In the data rows, 128 means zero.
Some points, one per row:
[139 126 130 133 118 154  87 140 150 160 143 131 109  98 157 131 128 129
 130 124 155  98 125 114]
[158  96 191 121 100 156 118 141 182 149 152  88 187 102 135  93 110  99
 114 110  62 108  65 143]
[150 115 166  96  81  80  90 106 125 145 110  74 141  89 143 100 126 118
 115 106  83 129  62  94]
[112 160  95  93 122 156  72 136 109 178  79 178 122  96 167 135  79 128
 186 141 196  98  90  61]
[145 148 130  99 116  91 101 121 128 134 172 122 105  99 111 134 128 171
 183 104 142 127 149 145]
[126 115 118 152 138 165 101 141 120 157  86 141 123 113 151 127 120  78
  95 157 156 103 120 105]
[145 171 116  77  99 138  87 129 167 169 178 113 105  85 167  98 135 182
 169  88 110  74 123 111]
[148 152 130  93 117  92 101 121 128 139 168 118 109  94 109 126 125 164
 185 103 135 121 148 148]
[ 98 116 121 147 125 134 151 118 124 107 101 141 131 166 149 146 138 139
  97 135 138 153 104  89]
[126 136 119 116 116 160  99 136 140 164 101 132 128 107 174 107 120 112
 114 130 127  92  90  86]
[112 130 117 117 114 127  83 121 105 152  88 161 115 111 159 155  99 137
 160 136 199 129  90  65]
[122 117 154 115 104  85 154 107 133  94 152 112 149 150 111 145 129 173
 147 102 109 173  99 127]
[106 162  97  88 120 155  76 133 108 172  80 183 132 101 166 135  73 134
 195 137 195 100  85  60]
[109 124  99 153 132 168  84 140 125 160 110 174  84 115 175 168 124 134
 130 148 224 107 132  77]
[111 131  71 155 166  85  91 118  26 132  50 168  52 117 116 172 132  87
 122 180 241 145 192 102]
[124 120  99 186 184 159 137 155 114 117 150 177  82 146  95 178 141 116
 134 165 211 132 229 183]
[106 153  87 126 134 189 105 145 145 160 126 174 104 124 176 137 119 144
 147 135 182  87 133  89]
[127 113 113 174 152 151 123 141 129 130 140 143  88 132 135 154 155 119
  98 147 175 121 179 140]
[104 149  99 113 123  75 141 100 101  99 143 143  92 152 117 165 143 197
 167 112 167 166 156 112]
[ 92 135 102 145 125 186 124 137 155 137 135 179 113 152 180 165 124 172
 139 130 192 117 112  77]
[120 133 154  87  68  95 134  97 168 115 165  97 144 133 161 123 137 212
 147  74  82 147  54  82]
[143 104 159 112 104 109  63 125 108 163  88 130 141  78 136 139  85 100
 157 135 170 130  64  89]
[126 119 136 148 148 138 201 128 138  89 127 101 163 176 106  91 154  99
  66 133  39 140 144 171]
[104 150 100 113 123  75 143 101  97  95 144 145  91 154 120 166 143 198
 167 111 169 167 154 111]
[150 144 118 123 155 145 145 143 126 135 126 110 138 121 105  80 133  80
 107 138  73  99 167 177]
[123  86 181 131  84  69 144  97 144  84 162  99 147 152 115 170 138 188
 132  97 121 194  76 116]
[150 119 164  93  84  79  88 106 124 149 109  74 140  84 143  99 124 121
 122 109  86 127  65  94]
[104  95 141 161 113 121 157 110 131  96 104 119 138 169 148 148 147 134
  71 134 120 164  88  90]
[136 144 145  98 112 109 154 121 154 113 173 105 151 135 113 110 131 169
 155  96  71 136 119 153]
[135 116 102 186 178 150 118 153 107 131 134 160  74 124 103 165 150  94
 110 168 203 118 226 175]
Then 10 other points, each followed by its number:
[115 101 145 151 144 113 182 122 114  81 109 131 165 175  89 141 121 107
 106 142 107 177 126 155] 0
[141 131  81 181 184 177  85 162 101 169 108 157  54  94 136 135 151  59
  90 180 201  72 227 152] 1
[116  78 179 146 102 157 144 127 157 121  96 123 197 151 144 134 102 103
  95 132 102 154  30  94] 2
[143 130  83 180 182 173  84 160 100 172 104 153  59  91 134 128 151  51
  86 181 197  72 225 154] 3
[134 151 142  89 105 108 156 118 175 105 213 110 144 141 116 124 137 214
 181  79  84 140 125 157] 4
[146 147 129  99 119  97 107 125 130 136 174 121 105 101 110 135 129 169
 183 103 140 123 153 151] 5
[120 162 133  66  82 116 123 110 163 136 157 113 147 119 164 106 122 201
 171  78  86 118  66  85] 6
[124 142  84 149 185 128 137 140  70 122  85 165 103 136  88 136 120  73
 131 174 172 130 204 164] 7
[169 145 140 103 167 147 143 154 109 149  94 105 187  98  68  46  90  14
 126 151  35  90 156 211] 8
[106 106 140 150 139 144 169 134 136  92 138 162 159 175 102 168 111 143
 148 132 152 168 123 143] 9
Which three of these numbered points are nearest to each point below, looking only along the 7 directions in which the first points spread most? Their numbers follow each, nearest first.
[141 132  80 177 184 176  91 160  97 168 100 153  62  95 136 123 150  49
  83 180 187  71 224 154] > 3 1 7
[126 120 135 147 148 138 201 130 138  90 124  98 162 174 107  90 156  94
  61 135  38 139 145 170] > 0 9 8
[121 160 137  66  75 118 113 110 165 144 151 112 147 117 173 106 116 200
 170  79  89 115  52  73] > 6 4 5
[124 161 135  66  81 114 123 109 166 136 161 107 145 121 161 101 124 200
 169  78  81 117  70  91] > 6 4 5
[150 103 131 166 169 168  89 163 107 164  94 144 120  90 111 127 109  33
 106 174 171  96 163 161] > 3 1 7
[123 144  81 150 191 134 137 144  63 126  79 168 103 133  87 134 120  62
 126 177 173 124 212 167] > 7 3 1
[104 111 136 149 141 145 169 134 136  94 133 167 160 174 104 166 105 143
 150 136 153 168 122 144] > 9 0 2
[132 143 150  71  61  94  83 102 160 150 161 103 125  93 173 123 122 210
 177  75 118 121  50  65] > 6 5 4
[129 159 141  62  76  85 113 101 152 129 167 104 139 113 148 115 120 212
 188  72  94 131  70  93] > 6 4 5
[125 142  85 152 186 135 137 143  67 128  82 169 103 132  86 135 117  66
 130 176 175 124 210 167] > 7 3 1
[172 139 141 104 168 145 135 156 106 149  94 109 185  95  66  51  86  11
 129 155  48  92 153 213] > 8 7 0
[135 162  97 115 143 154 126 140 141 146 148 126 105 117 142  98 146 132
 126 124 112  85 170 142] > 5 7 4
[116 145 163  58  24  91 117  84 208 127 200  75 141 125 206 119 150 255
 159  36  65 135   7  38] > 6 4 5
[ 93 132 107 140 119 180 122 135 155 136 132 175 116 151 182 160 125 173
 138 128 186 119 104  74] > 9 5 6
[144 164  98 130 197 193 169 168 124 139 112 143 158 134  88  62 111  39
 114 162  66  77 204 214] > 8 7 3
[146 165  96 130 193 201 160 173 125 150 110 147 156 125  94  62 109  38
 118 162  76  70 203 210] > 8 7 3
[124 132 144 106 137  76 199 108  94  71 103 110 186 173  61 109 110 110
 135 128  57 186 121 170] > 0 9 4
[130 109 145 141 125 119 128 127 131 116 143 134 133 133 113 153 123 138
 140 126 146 150 126 137] > 9 5 0
[138 132 133 116 111 111 109 122 135 138 141 106 114 105 142 118 140 143
 126 113 117 118 120 117] > 5 6 4
[118  85 177 138 102 155 142 127 156 122  96 123 197 147 144 126  98 104
 100 129  95 150  31  95] > 2 0 9
[124 142  84 151 191 140 136 146  70 127  80 168 109 134  89 131 116  62
 126 181 171 122 207 166] > 7 3 1
[112  80 160 151 127  72 165 105  79  78  68 123 170 167  85 158 110  96
 104 150 127 208  86 121] > 0 9 2
